Each row is where one point has got to under a steady rotation. How many steps took it there?
The counts run from 0 to 538.
119 106 88 57 126 138 125 191 165 136 150 132 151 126 128 112 130 142
 118 97 155 120 142 129 121 133 111 154 122 108 66 88 165 96 133 137 217
 147 146 182 177 130 92 119 111 118 100 109 143 99 144 96 123 151 110
 114 126 124 128 86 134 138 151 86 133 194 132 121 155 163 128 125 121
 131 : 255
85 123 131 90 142 143 140 133 137 174 153 125 111 83 146 155 118 94 101
 149 147 102 125 147 167 142 139 121 147 129 118 89 183 47 138 156 156
 91 137 171 167 107 105 121 130 93 105 157 174 159 140 99 89 159 105 130
 110 152 120 75 144 124 142 163 107 148 148 171 169 93 120 82 118 130 : 236
110 156 145 128 131 151 86 114 143 102 130 161 157 142 142 103 159 109
 163 190 94 131 123 175 130 149 172 106 120 128 97 141 113 138 119 145
 142 148 164 141 188 99 156 138 195 188 152 179 137 114 135 127 108 133
 143 149 149 148 192 111 145 87 111 137 116 123 117 98 132 100 146 167
 158 144 : 277
151 118 101 105 113 127 87 148 141 93 152 133 150 125 139 106 145 126
 157 116 104 74 127 96 107 114 137 121 117 121 66 133 137 148 119 154
 147 160 163 182 193 98 127 131 120 163 190 166 107 105 150 99 116 159
 110 132 141 167 115 75 144 122 141 79 164 143 160 120 126 100 133 161
 115 157 : 39
110 145 95 93 163 98 83 115 144 144 177 133 112 134 80 127 156 144 173
 110 119 116 134 98 118 116 117 146 145 130 111 136 104 133 102 91 162
 184 157 170 146 136 160 125 122 185 128 154 146 94 102 148 97 139 128
 138 193 172 131 112 109 127 134 117 151 123 118 106 135 98 146 148 131
 156 : 402
81 144 133 95 142 112 134 127 153 156 160 129 134 121 138 94 127 99 123
 144 138 109 160 133 151 168 166 153 169 152 95 112 142 76 145 128 161
 110 120 128 114 103 136 118 168 148 88 165 166 133 126 129 96 130 126
 121 104 146 149 102 159 116 138 192 104 175 126 95 190 102 138 87 157
 116 : 387
97 122 143 136 167 93 103 135 132 178 156 145 107 131 95 121 132 120 136
 137 148 125 120 169 89 145 111 132 143 161 185 119 132 58 157 165 162
 146 176 166 156 110 147 123 130 110 138 139 160 121 137 159 126 145 121
 148 172 164 148 117 138 73 156 156 81 117 120 136 163 109 105 90 162
 159 : 473
56 178 150 105 156 143 114 108 124 153 127 144 104 147 131 130 123 133
 139 155 150 148 143 202 153 149 147 118 140 95 138 95 131 97 117 71 143
 110 110 113 195 131 135 152 151 152 137 170 140 118 125 126 98 122 110
 116 180 115 167 154 139 82 100 137 126 83 110 119 123 128 133 139 102
 88 : 212
106 115 103 138 148 89 127 116 170 137 169 111 123 108 129 110 142 103
 114 114 117 108 85 78 99 128 153 134 166 172 139 159 139 138 134 173
 146 158 124 132 136 93 142 123 145 148 155 149 93 116 110 149 142 115
 137 136 163 206 108 101 156 87 160 147 76 123 112 138 142 80 124 109 88
 116 : 175
139 115 105 100 135 116 49 154 140 120 134 146 140 126 114 78 144 116
 176 146 125 106 111 124 89 125 103 115 113 106 96 159 121 136 111 140
 136 177 155 172 193 95 146 104 109 182 183 116 114 78 123 142 97 150
 115 144 172 170 147 117 143 104 126 79 152 144 142 118 140 76 122 168
 120 162 : 38
97 114 88 90 110 113 148 140 180 166 158 96 113 111 162 101 124 101 97
 83 144 119 102 57 90 141 146 150 169 136 105 112 161 137 91 103 155 164
 104 113 147 95 132 118 109 121 122 144 83 146 120 150 131 87 140 89 128
 174 71 110 153 124 150 109 119 151 118 115 105 135 116 107 75 110 : 417
148 112 141 105 148 139 138 136 97 131 173 111 88 165 151 121 77 135 113
 122 153 118 186 128 101 139 126 125 138 72 88 66 149 90 139 132 122 142
 132 150 174 100 126 116 108 83 141 130 138 140 145 90 121 169 67 111 79
 110 94 111 147 103 152 104 149 150 185 124 150 182 142 111 112 148 : 229
81 139 119 108 156 175 169 109 129 145 128 136 100 99 134 140 102 136 89
 160 141 153 131 153 164 170 176 139 149 111 104 90 158 114 107 98 151
 111 111 98 140 125 126 144 169 166 106 170 143 106 112 78 118 106 114
 133 161 163 144 147 165 124 156 154 88 118 102 123 158 118 170 116 88
 81 : 302
134 95 138 138 122 151 122 142 174 72 152 132 161 97 187 99 122 112 122
 154 133 97 107 145 118 139 173 109 122 107 74 135 167 146 108 142 169
 144 100 116 185 98 110 117 159 147 151 173 108 103 175 99 144 137 129
 137 134 154 109 136 157 118 147 119 115 143 115 133 134 99 145 129 57
 98 : 515
101 150 113 130 154 120 127 130 108 145 157 152 130 137 78 122 143 109
 125 122 144 158 161 147 100 148 170 127 138 104 98 84 116 137 120 136
 159 150 171 152 124 121 162 179 185 175 108 162 120 80 119 114 105 145
 116 138 142 136 202 106 156 101 160 128 107 148 116 85 150 140 150 122
 166 107 : 407
113 141 141 110 110 174 129 133 105 147 97 186 126 71 166 145 126 105
 131 185 129 118 118 193 149 140 169 140 108 115 100 133 168 87 143 145
 131 96 153 136 189 93 117 129 156 127 145 165 162 120 172 91 91 157 113
 156 120 155 149 110 140 116 135 149 111 153 139 130 183 86 160 123 136
 178 : 367
149 120 124 125 155 113 75 132 150 123 146 132 130 178 119 135 65 158
 153 124 138 141 133 136 48 128 70 157 177 102 104 104 123 125 130 116
 148 175 131 139 169 112 127 96 87 152 149 96 87 91 145 113 145 127 110
 98 144 152 102 139 161 108 115 110 103 156 131 107 151 133 155 135 97
 157 : 377
110 130 120 119 131 120 69 125 175 125 129 160 166 139 139 93 144 143
 175 180 84 118 81 182 100 141 146 134 126 143 119 156 126 147 106 147
 172 157 150 131 177 115 150 131 163 198 160 153 141 99 151 149 126 134
 141 147 189 159 150 144 148 98 120 125 100 110 117 109 137 104 138 150
 119 133 : 278
150 133 166 124 136 122 75 146 156 89 103 120 129 136 143 102 111 120
 139 173 125 101 154 146 141 121 108 125 126 96 115 134 141 128 148 156
 145 119 138 121 194 122 110 99 119 164 204 143 111 87 145 101 107 168
 77 138 167 160 119 134 157 93 112 128 93 139 163 140 131 103 123 128 46
 137 : 364
107 148 137 116 112 135 127 100 138 146 168 107 115 132 164 99 116 95
 136 150 98 124 115 123 103 171 191 110 145 123 90 129 106 87 136 102
 100 147 115 115 176 67 166 126 167 148 105 173 124 166 149 147 109 91
 147 118 82 140 128 125 151 102 116 153 130 142 117 85 152 89 145 130
 166 124 : 55
96 124 112 128 178 138 118 119 134 173 156 145 114 138 111 125 113 112
 118 141 117 148 113 192 92 146 146 144 118 141 170 104 126 49 162 191
 172 131 185 167 178 100 143 130 174 111 122 138 161 129 148 122 113 144
 110 141 134 124 149 130 154 89 166 166 79 137 145 139 174 140 116 109
 175 147 : 472
94 162 137 92 121 70 81 152 155 120 108 147 143 140 107 138 150 130 155
 126 145 137 150 150 130 112 97 155 143 152 132 82 152 175 138 153 196
 143 158 134 158 132 138 120 133 136 195 139 116 86 144 145 121 158 116
 110 179 142 148 80 140 83 133 116 108 118 176 127 102 187 130 122 81
 158 : 344
76 140 165 81 152 101 76 97 185 125 160 90 117 156 139 93 100 138 139
 130 139 113 134 148 137 131 114 148 160 159 170 96 144 110 147 116 159
 141 108 96 172 123 133 100 138 145 166 119 147 105 136 169 125 139 115
 92 170 139 99 121 154 87 113 170 112 92 151 121 101 144 102 99 56 101 : 448
91 108 84 90 109 170 103 148 135 146 154 140 145 82 131 113 130 135 109
 126 76 107 98 176 107 149 173 147 105 129 62 116 166 114 129 157 180
 177 178 184 173 106 132 145 168 172 128 131 149 124 159 93 108 122 139
 133 132 133 124 88 171 149 148 123 146 151 142 135 179 114 154 152 156
 126 : 41
103 150 137 59 131 152 141 143 129 122 115 101 132 132 155 98 102 107 98
 146 128 137 155 149 189 149 153 149 135 93 73 105 142 67 163 116 126 89
 141 123 212 107 111 119 147 156 133 148 143 149 144 86 77 139 88 84 98
 106 115 126 164 114 105 108 135 150 163 106 149 143 144 103 80 121 : 360
158 136 135 122 133 105 148 162 177 115 110 106 104 145 156 104 143 88
 142 127 195 142 123 86 107 125 90 120 161 85 97 122 134 89 119 131 126
 125 111 129 170 90 125 101 74 118 136 147 86 143 156 110 120 145 109 92
 110 150 131 133 125 107 128 77 75 196 123 115 131 129 124 104 64 164 : 482
124 122 85 98 136 132 116 148 156 159 156 136 111 116 102 150 110 128
 119 87 152 137 103 118 98 137 100 148 144 109 99 70 133 73 142 119 165
 169 160 205 172 105 108 110 102 106 99 109 132 143 149 104 110 130 106
 96 124 146 100 72 129 142 116 90 139 178 146 141 137 146 130 119 150
 169 : 14
104 140 125 102 160 162 147 122 165 154 120 144 144 111 150 131 113 139
 98 171 159 148 125 160 135 156 132 167 154 97 77 117 161 87 107 109 186
 101 114 134 139 103 102 117 167 165 81 173 163 109 153 92 113 115 124
 118 136 137 162 152 138 138 126 159 70 186 85 100 191 127 162 117 103
 119 : 152
117 76 90 107 143 154 131 112 132 125 223 96 121 121 191 86 64 126 110
 118 97 66 114 106 93 140 165 126 116 104 80 135 158 102 107 110 134 160
 114 141 169 95 117 119 148 141 125 140 138 137 132 125 118 111 120 105
 88 151 50 124 164 155 139 142 162 132 135 133 146 108 125 128 105 90 : 294
141 109 93 140 155 106 99 169 130 169 110 128 131 123 126 99 107 88 130
 140 122 139 94 132 43 126 112 137 131 148 134 144 119 147 141 170 133
 181 164 124 162 109 170 127 103 170 179 95 87 95 139 166 136 132 129
 159 160 187 124 131 168 95 161 106 61 161 103 116 138 107 138 149 134
 143 : 500
134 137 130 95 167 114 95 132 122 132 152 102 81 179 131 124 70 158 132
 112 165 123 145 119 68 120 62 152 148 102 158 85 132 119 129 116 144
 159 124 119 165 125 121 96 81 123 152 86 127 102 122 147 126 134 95 95
 156 130 87 144 143 90 135 92 124 123 158 121 131 171 117 132 90 142 : 227
134 136 93 94 120 160 166 115 112 105 150 131 67 124 177 131 144 106 132
 115 123 102 115 90 99 134 146 125 100 58 122 86 152 139 108 143 134 138
 168 173 181 87 124 141 125 84 131 161 132 149 147 114 122 127 106 119
 120 116 104 92 131 112 159 76 170 123 208 143 118 177 126 144 155 175 : 99
100 152 100 102 175 170 167 143 141 166 73 155 98 104 137 161 122 108
 105 156 168 181 107 146 128 156 110 146 137 61 100 94 155 82 128 114
 139 104 134 147 184 95 104 131 120 109 86 147 116 149 143 83 112 110
 112 116 144 134 146 130 138 121 136 111 61 161 96 129 168 141 148 106
 123 156 : 243
150 119 106 76 149 126 99 152 191 98 138 109 117 136 167 77 153 107 172
 120 121 80 87 92 109 124 99 122 118 100 114 159 137 114 122 172 178 156
 158 175 195 90 102 84 97 139 131 129 147 117 133 139 110 140 122 109
 168 156 98 125 109 123 135 88 124 148 149 138 157 97 111 142 88 182 : 488
86 126 99 111 92 125 158 121 152 153 144 127 102 63 133 140 134 82 75
 113 137 124 92 73 136 152 180 139 161 151 83 109 158 125 97 127 141 139
 118 156 131 100 120 141 131 129 120 172 106 145 143 115 119 110 131 140
 109 202 123 69 142 124 159 125 104 162 98 122 125 90 138 94 119 113 : 177
101 132 136 136 123 159 135 141 122 133 138 179 121 94 198 156 118 133
 117 169 178 117 132 193 109 145 143 111 103 92 125 85 205 108 96 118
 168 125 98 131 174 113 108 131 130 90 151 180 144 119 182 98 143 131
 108 140 148 149 119 124 114 98 148 119 143 109 120 157 134 139 129 129
 88 129 : 216
84 121 137 108 112 121 162 104 148 127 190 124 118 95 173 134 145 107
 109 119 171 97 128 115 148 142 170 105 144 139 121 93 187 95 97 127 178
 116 124 154 137 100 116 154 161 96 103 200 142 163 141 123 111 134 117
 123 107 163 106 57 121 107 164 144 145 115 129 140 133 129 121 86 127
 112 : 86
87 118 111 122 112 149 152 153 106 200 104 156 119 79 154 132 111 66 73
 163 150 156 99 176 89 148 156 124 109 122 151 88 161 69 147 154 129 116
 151 115 202 87 150 148 135 81 135 135 95 172 155 133 119 119 128 142
 106 141 135 103 152 86 149 132 94 131 114 155 123 146 110 112 152 128 : 113
